One vector is turned by the same rotation once a tick. Each row is the vector after some number of ticks, and that number follows the row.
The counts run from 0 to 195.
| 117 |  98 |  96 | 130 | 103 |  79 |  76 | 142 | 116 |  70 |  54 |  69 | => 51
| 111 | 104 |  93 | 113 | 115 |  77 |  93 | 136 | 127 |  83 |  66 |  41 | => 73
| 113 | 105 |  97 | 115 | 112 |  78 |  84 | 139 | 123 |  78 |  57 |  51 | => 72
| 118 | 107 |  60 | 105 | 125 |  85 |  66 |  97 | 121 |  82 |  45 |  81 | => 148
| 111 | 103 |  66 | 114 | 135 |  74 | 103 |  96 | 131 |  92 |  78 |  43 | => 124
| 113 | 103 |  46 | 108 | 132 |  83 | 100 |  77 | 123 |  88 |  81 |  55 | => 164
| 119 | 101 |  36 | 112 | 125 |  87 |  86 |  68 | 112 |  82 |  73 |  75 | => 185
| 116 | 103 |  86 | 119 | 117 |  77 |  70 | 128 | 124 |  79 |  46 |  72 | => 90
| 110 | 105 |  81 | 107 | 127 |  77 |  96 | 122 | 130 |  91 |  70 |  36 | => 103
| 123 |  86 |  85 | 155 |  85 |  83 |  88 | 123 |  98 |  57 |  77 |  80 | => 0
| 122 |  87 |  88 | 151 |  87 |  80 |  86 | 123 | 101 |  56 |  71 |  79 | => 10
| 117 |  97 | 101 | 127 |  90 |  87 |  80 | 146 | 107 |  62 |  62 |  63 | => 22
| 113 |  82 |  86 | 151 |  98 |  76 | 111 | 121 | 112 |  68 |  97 |  50 | => 17
| 120 | 102 |  64 | 120 | 129 |  76 |  70 | 101 | 122 |  82 |  48 |  83 | => 128
| 121 |  98 |  76 | 131 | 119 |  72 |  74 | 119 | 121 |  78 |  48 |  81 | => 89
| 109 |  97 |  78 | 131 | 128 |  69 | 104 | 111 | 133 |  84 |  82 |  45 | => 85
| 119 |  92 |  74 | 145 | 119 |  67 |  82 | 114 | 122 |  76 |  62 |  79 | => 78
| 120 | 102 |  52 | 122 | 130 |  77 |  75 |  90 | 123 |  84 |  54 |  83 | => 137
| 121 |  85 |  78 | 154 | 115 |  66 |  90 | 115 | 118 |  70 |  73 |  77 | => 58
| 113 |  98 | 101 | 125 |  93 |  87 |  98 | 145 | 111 |  70 |  77 |  39 | => 24
| 117 |  94 |  66 | 137 | 128 |  67 |  84 |  97 | 123 |  80 |  64 |  78 | => 107
| 117 |  94 |  68 | 142 | 132 |  65 |  96 | 102 | 129 |  85 |  78 |  61 | => 96
| 119 | 105 |  72 | 114 | 124 |  77 |  72 | 114 | 122 |  80 |  44 |  79 | => 119
| 120 | 102 |  87 | 126 | 114 |  76 |  72 | 128 | 121 |  76 |  48 |  74 | => 80
| 113 |  90 |  94 | 134 |  94 |  82 | 114 | 129 | 108 |  66 |  97 |  36 | => 6
| 115 |  95 |  62 | 139 | 129 |  67 |  97 |  99 | 130 |  83 |  75 |  65 | => 106
| 114 | 104 |  41 |  98 | 123 |  90 |  99 |  70 | 117 |  88 |  83 |  48 | => 193
| 110 | 101 |  79 | 119 | 128 |  70 | 104 | 116 | 133 |  89 |  78 |  37 | => 94
| 105 | 108 |  76 | 107 | 133 |  77 |  97 | 114 | 133 |  93 |  72 |  37 | => 113
| 112 | 104 |  99 | 120 | 108 |  80 |  94 | 143 | 123 |  76 |  67 |  43 | => 53
| 109 | 101 |  75 | 117 | 132 |  70 | 104 | 110 | 135 |  91 |  77 |  38 | => 104
| 121 |  87 |  90 | 151 |  91 |  79 |  84 | 127 | 103 |  61 |  68 |  80 | => 20
| 121 |  90 |  84 | 147 | 110 |  71 |  82 | 125 | 118 |  71 |  61 |  79 | => 59
| 120 |  94 |  71 | 140 | 129 |  65 | 101 | 108 | 126 |  82 |  80 |  58 | => 86
| 120 |  82 |  82 | 159 | 102 |  70 |  98 | 118 | 111 |  67 |  86 |  66 | => 28
| 117 |  96 |  79 | 138 | 116 |  69 |  77 | 120 | 121 |  74 |  54 |  81 | => 79
| 109 | 108 |  45 |  96 | 125 |  90 |  99 |  71 | 121 |  90 |  86 |  48 | => 183
| 122 |  89 |  91 | 141 |  78 |  89 |  79 | 132 |  97 |  56 |  66 |  76 | => 1
| 108 | 107 |  93 | 112 | 120 |  76 |  96 | 132 | 129 |  85 |  70 |  39 | => 83
| 118 | 100 |  89 | 133 | 109 |  75 |  75 | 131 | 120 |  73 |  48 |  76 | => 70
| 115 | 100 |  43 | 115 | 133 |  82 |  86 |  72 | 120 |  84 |  71 |  71 | => 165
| 122 |  87 |  83 | 152 | 105 |  71 |  82 | 123 | 113 |  67 |  66 |  78 | => 49
| 112 | 109 |  80 |  98 | 122 |  84 |  79 | 128 | 127 |  89 |  50 |  56 | => 111
| 108 | 100 |  94 | 126 | 118 |  76 | 103 | 132 | 125 |  83 |  78 |  36 | => 64
| 112 |  88 |  96 | 139 |  97 |  80 | 115 | 127 | 112 |  67 |  96 |  40 | => 16
| 117 |  96 |  97 | 136 |  98 |  80 |  77 | 140 | 110 |  65 |  55 |  72 | => 41
| 121 | 100 |  68 | 129 | 124 |  73 |  74 | 106 | 124 |  80 |  55 |  83 | => 108
| 111 |  99 | 106 | 120 |  85 |  93 |  98 | 143 | 105 |  63 |  78 |  41 | => 4
| 120 | 109 |  49 | 107 | 123 |  85 |  71 |  84 | 117 |  80 |  52 |  85 | => 167
| 114 | 101 | 100 | 120 | 106 |  82 |  84 | 144 | 119 |  72 |  59 |  57 | => 52
| 113 | 114 |  65 |  80 | 122 |  96 |  77 | 105 | 124 |  85 |  52 |  55 | => 160
| 112 |  96 |  73 | 131 | 131 |  70 | 107 | 106 | 133 |  87 |  82 |  45 | => 95
| 113 |  97 |  60 | 124 | 139 |  68 | 100 |  87 | 129 |  88 |  78 |  57 | => 125
| 109 | 119 |  60 |  72 | 117 | 103 |  82 |  93 | 115 |  84 |  65 |  47 | => 190
| 113 | 100 |  41 | 108 | 126 |  89 |  94 |  68 | 119 |  86 |  82 |  61 | => 184
| 112 |  88 |  85 | 145 | 114 |  70 | 109 | 119 | 120 |  76 |  90 |  44 | => 46
| 122 |  83 |  85 | 156 |  92 |  75 |  91 | 121 | 105 |  61 |  80 |  75 | => 19
| 118 |  88 |  75 | 151 | 120 |  65 |  98 | 113 | 125 |  78 |  75 |  63 | => 67
| 119 | 104 |  54 | 111 | 125 |  84 |  74 |  87 | 119 |  80 |  53 |  84 | => 157
| 121 |  97 |  71 | 138 | 126 |  68 |  78 | 106 | 125 |  79 |  57 |  80 | => 98
| 120 | 102 |  45 | 112 | 127 |  83 |  80 |  77 | 119 |  82 |  62 |  80 | => 166
| 112 | 101 | 102 | 121 | 103 |  82 |  93 | 145 | 119 |  72 |  70 |  47 | => 43
| 119 |  82 |  83 | 158 |  97 |  75 | 101 | 117 | 108 |  64 |  89 |  61 | => 18
| 119 | 112 |  53 |  89 | 116 |  95 |  65 |  91 | 112 |  78 |  48 |  81 | => 178
| 109 | 109 |  89 | 107 | 123 |  79 |  88 | 131 | 127 |  85 |  59 |  46 | => 92
| 108 | 108 |  48 |  87 | 124 |  97 |  99 |  78 | 118 |  87 |  82 |  43 | => 192
| 123 |  83 |  84 | 156 |  99 |  76 |  87 | 123 | 111 |  62 |  76 |  78 | => 29
| 114 | 109 |  67 | 103 | 124 |  85 |  69 | 107 | 120 |  84 |  44 |  74 | => 139
| 120 |  90 |  68 | 148 | 125 |  66 |  91 | 103 | 125 |  81 |  70 |  72 | => 87
| 114 | 101 |  44 | 106 | 129 |  83 |  98 |  71 | 121 |  90 |  81 |  61 | => 174
| 120 |  95 |  75 | 142 | 122 |  67 |  81 | 109 | 126 |  74 |  58 |  78 | => 88
| 113 | 117 |  68 |  84 | 125 |  89 |  73 | 109 | 124 |  86 |  50 |  59 | => 150
| 117 | 101 |  94 | 125 | 106 |  78 |  75 | 139 | 122 |  74 |  52 |  68 | => 61
| 108 | 120 |  61 |  73 | 119 | 102 |  80 | 101 | 118 |  85 |  57 |  51 | => 180
| 109 | 106 |  83 | 109 | 125 |  79 |  97 | 126 | 130 |  89 |  69 |  40 | => 93
| 119 |  89 |  71 | 149 | 120 |  65 |  92 | 110 | 125 |  79 |  75 |  67 | => 77
| 111 |  97 | 104 | 120 |  88 |  89 |  98 | 146 | 111 |  68 |  79 |  40 | => 14
| 107 |  96 |  99 | 125 | 107 |  81 | 103 | 140 | 120 |  76 |  79 |  39 | => 44
| 110 |  99 |  96 | 124 | 112 |  78 | 104 | 135 | 123 |  80 |  78 |  36 | => 54
| 123 |  90 |  90 | 148 |  96 |  78 |  80 | 131 | 109 |  61 |  63 |  79 | => 30
| 118 |  99 |  49 | 122 | 130 |  77 |  83 |  82 | 123 |  85 |  65 |  76 | => 146
| 120 |  93 |  80 | 145 | 113 |  69 |  78 | 122 | 118 |  71 |  56 |  79 | => 69
| 108 | 111 |  72 |  96 | 131 |  84 |  91 | 113 | 132 |  90 |  68 |  40 | => 132
| 112 | 114 |  79 |  95 | 126 |  86 |  80 | 119 | 129 |  88 |  52 |  55 | => 121
| 110 | 108 |  51 |  87 | 125 |  95 |  99 |  86 | 123 |  89 |  83 |  40 | => 182
| 115 |  83 |  83 | 156 | 106 |  69 | 106 | 115 | 117 |  72 |  89 |  56 | => 37
| 109 | 101 |  53 | 112 | 135 |  79 | 101 |  89 | 131 |  91 |  78 |  52 | => 144
| 107 | 110 |  64 |  88 | 130 |  88 |  95 |  98 | 129 |  94 |  71 |  41 | => 152
| 108 | 117 |  62 |  77 | 125 |  96 |  90 |  95 | 124 |  89 |  67 |  44 | => 171
| 118 | 112 |  53 |  85 | 113 |  98 |  66 |  90 | 110 |  80 |  49 |  76 | => 188
| 110 | 114 |  62 |  79 | 126 |  93 |  85 | 103 | 125 |  91 |  64 |  43 | => 161
| 117 | 101 |  39 | 113 | 128 |  84 |  88 |  70 | 116 |  84 |  75 |  72 | => 175
| 116 |  96 | 104 | 122 |  80 |  94 |  86 | 146 |  99 |  59 |  68 |  53 | => 3
| 116 | 113 |  65 |  95 | 122 |  91 |  69 | 105 | 123 |  81 |  43 |  74 | => 149
| 113 |  99 | 105 | 121 |  91 |  90 |  88 | 146 | 110 |  67 |  67 |  48 | => 23
| 115 |  86 |  77 | 154 | 115 |  67 | 100 | 115 | 121 |  74 |  82 |  60 | => 57
| 119 |  94 |  90 | 143 | 105 |  74 |  78 | 132 | 114 |  68 |  56 |  80 | => 50
| 112 |  99 |  44 | 116 | 132 |  78 |  92 |  77 | 124 |  88 |  75 |  66 | => 155
| 108 | 106 |  48 |  96 | 128 |  88 | 101 |  77 | 122 |  91 |  84 |  47 | => 173
| 119 |  92 |  65 | 142 | 127 |  65 |  87 | 101 | 124 |  83 |  67 |  72 | => 97
| 111 |  94 |  98 | 129 |  97 |  81 | 106 | 137 | 115 |  70 |  90 |  35 | => 25
| 119 | 103 |  52 | 117 | 125 |  78 |  75 |  90 | 124 |  84 |  54 |  84 | => 147
| 109 | 100 |  86 | 121 | 124 |  73 | 104 | 121 | 129 |  86 |  78 |  39 | => 84
| 110 | 112 |  81 |  98 | 125 |  81 |  89 | 122 | 132 |  91 |  59 |  45 | => 112
